In the data rows, 128 means zero.
Here are some numbered points:
[161 136 145 207 104  99 144 181 135  48 103 179 156 151 186 190 137 141
 160 137 152 159 115 121 145 120 151 146 110 127 117 147] 0
[104 164 125  37 142 171  96 121  97 182 128 100 162 103  75  98 135  90
 154 136 106 147 171 114 137 165  69 128 154 147 132 113] 1
[ 95 115 169 158 119 127 196 155 161 111 182 176 124 128 162 136 128 162
 165 106 112  73 149  74 139 130 155  89  90 153 112 111] 2
[ 70 139 159 129 121  99 133 136 120 101  88 118 151 134 116 142 180 198
  87 127 151 148 154 133 109  65 106  78 137 144 186 126] 3
[139  32  29  35 176 134 140 123  79 138 159 133 161 110 171 134  97 131
 143 106 118 109 144 114 100 117  94 139 170 130  97 176] 4
[217 142 152 250  63  55 127  82  90  49  39 147  28 150  25 160 196  81
 115 165 193 178  35 162 143 174 102 160  90 108 162  82] 5
[ 68  68 133 191 144 147 117 139 220 195 204 146 205 138 255 159  62 146
 112 122  89 144 206 132 194 156 138 189 126  94  79 189] 6
[108 148 138 170 136 113 116 155 119 126 154 119 159 123 172 127  72 148
 168 112  79 121 141 143 121 104 185 130 126  65 145 116] 7
[127 138 166 106  62 152 149 137 175 110 103 125 117 146 119 160 165 120
  96 149 152 160 134 122 136 115  67 134 110  92 129 126] 8
[143  88 144  98 148 141 122 105 186 159 149 124 172 117 146 101 179 119
 126 148 126 151 126 136 182 155 131 136 133 131 129 145] 9
[124 117 165 155 139 127  89 150  78 179 111  95 156 166 142  92 107 167
 163  91  79  94  77 147 122 112 170  89 130 115 152 121] 10
[ 92 149 189 217 127 131  55 140 177 194 175 117 210 142 255 136 137 114
  88 132  96 157 253 161 188 117 157 209 147  48 115 165] 11
[118 103  85 142 146 119 105 118  99 132 138 116 113 110 162  74 133 143
 124 132 136  99 129 143  88 102 153 122 137  97 141 114] 12
[ 91 189 150 166 127 115 128 161 106 133  96 107 150 164 104 133 104 143
 117 144 116 164 103 136  96  57 173 136 157 118 164 121] 13
[202 137 117 112 116 107 178  96 150  53  43 153  36  96  48 189 187  73
  97 159 204 175 104 104 103 168  90 144 113 122  81  68] 14
[124 110 129 132 112 121 159 150 142 106 124 137 135 117 121 153 137 112
 126 125 126 142 119  90 109 111  63 170 145 119 116 124] 15
[136 102  76  74  78 178 146  88 147  85  94 124  80 118  93 120 153  52
  75 131 185 153 151 140 139 198  84 166 138 149  81 109] 16
[113 110 171 204 142 123  86  93 157 145 124 130 203 143 246 135 119 146
  53 169 100 189 209 142 136 143 114 178 158  75 126 163] 17
[ 96  85 177 165 152 104  70 101 153 246 213 113 227 128 255  86  69 194
  69 158 126 152 218 154 131 121 169 180 188  87 165 142] 18
[127 138 134 200 105 123 135 156 185 140 181 135 121 149 212 165 135 136
 117 124 111  84 169  99 173 137 166 138 111 114 105 148] 19
New points follow, each followed by the number of its nearest point above, looking only along the 4 directions in which the numbered points spread most.
[171 158 119 109 153 138 119  97  63 121  89  90  91 111  42  86 125  70
 210 129 106 119  33 142 172 149  98 131 138 127 147 135] 3
[ 98 166 169 177 111 111 123 147 148 164 121 135 153 152 140 168 142 139
 114 151 116 148 121 115 112 130 130 131 125 122 155 124] 3
[111 124  86  37 150 171 129 134 120 172 198  76 140 138 141  84  97 147
 141 106 109  82  89 136 121 114 173 120 159 142 131 185] 4
[186 149  99 177 106 114 122 112 116 120  86 119  84 144  89 138 158 118
 127 115 167 193 132 115 140 122 101 167 119 113 122  89] 8
[ 86 213 210 237  99 116 156 147 154 120 134 155 132 159 140 190 182 168
  88 165 164 163 182 119 117 134 122 144 130 129 111 104] 0
[130 141 170 114 131 121 116 139 138 154 125 108 174 142 141  93 127 159
  78 108  82 127 112 123  81  98 144  72 141 116 135 129] 12
[211 107  79 169 108 124 126  87 119 115  82 148  84 147 100 118 147  61
 155 153 132 129  94 117 190 171 157 151  79 103 119 110] 8
[100 143 172  67 144 155 134 133  92 168 139 106 155  99  98 122 127 157
  91  88 134 139 146  77  45  96  92 111 130 149 156 126] 12
[157 174 160  55 117 154 111 100  94 112 111  68  83 113   4  89 150 105
 140 125 132 137  56 126 111 153 118  92 122 127 146 116] 3
[ 83 121 139  52 164 151  91 106 157 218 177 115 185  93 157  86  87  90
 129 126  70 103 196 115 121 160 121 138 129 112  97 171] 4
[ 74 159 131   0 169 174 147 152  87 163 158  59 122 165  38 108 106 149
 167  84  78  85  77  82  77  81 117  64 140 184 133 174] 4
[174 112  86 123 135 131 138 127 116  95  52 162  57 117  54 144 175  78
 113 151 160 114  94 133 178 185  83 127 106 164 100 144] 14
[135 135  94 204 109  79 149 161 169  98 113 130  87 132 161 204 132 159
 150 112 149 102 165 137 158 145 146 140 131 127 128 106] 0
[171 161 133 104 105 132 133  86  83  99 107 127  72 113  68 119 167  78
  88 122 154 151 113 142 144 159 104 140 142 139 146 103] 8
[136  88  82 133 169 159 114 147 194 181 202 145 205 107 255 120 120 163
 125 113 111 120 209 138 191 118 152 173 134 112 145 167] 6
[119 145 157  70 141 136 125 125 112 200 169  99 152 139  83  80 101 141
 123 123 100 117  91 114  93 125 145  76 144 164 148 120] 12
[161 133  76 116 158 173 120  96 111 106 101 138 121 123  82 100 134  68
 182 111 121 116  54 135 133 180 143 121 104 111 121 141] 15
[225 126 135 223 107  62 156 101 123  71  51 182  91 166 115 136 134 117
 162 146 155 105  59 186 186 152 150 163  77 138 128 109] 0
[169 131 128 181  99 116 189 123 114  52 120 160  77 124  89 188 152 155
 102 164 215 161  69 126 100  94 121 172 103 151 131 114] 8
[109  76 141 111 161 176  54 141 155 224 151 138 215 126 206  48 112 115
 130 133  86 105 152 129 158 141 175 160 171 105 119 157] 18
[108 138 105  48 149 124 139 126 127 139 133  91 142 144  93 141 105 139
 124 123 165 138 112 125 115 109 123  94 124 128 120 126] 12
[ 94 140 125 131 124 155  94 142  92 142 178 103 136 122 147  95 125 144
 158 130 107 141 125 156 171 100 142 119 131 108 171 164] 12
[ 66  91  94  63 161 174 126 122 130 168 197 100 175 107 152 108 112 107
 145 103  79 107 228 135  71 174 133 105 134 145  88 141] 4
[143 141 108 152  88 133 125 123 104  60 103 138  60 118  65 142 115  86
 144 119 128  95 142 128 142 149 157 101  89 152 121 108] 15
[ 87 127 104  17 158 178 139 112 148 153 133 128 135 119 137 123  81 103
 124 126 113 161 173  94 120 131  85 139 174 149  88 189] 4
[158 139 110 139 113 112 191 103 138  97  84 176  67 133  94 208 179 113
 118 124 159 170 136  90 115 143  79 139 103 136 126  93] 8
[115 161 184 126  67 128 136 153 154 149 161 116 146 142 105 139 147 159
 151 121 131  91 154 105  56 139 122  68 109 178 138 113] 12
[ 87 182 120  74 174 127 109 144  84 117 133 106 116 104  63 110 104  77
 169 119  88 120  78 116 144 144 131 124  98 116 113 145] 12
[ 84 165 119  59 120 147 147 167 130 122 161  94 124 162  73 113 125 164
 137 116  86 126  98 102  88  92 126  64 131 122 151 103] 12
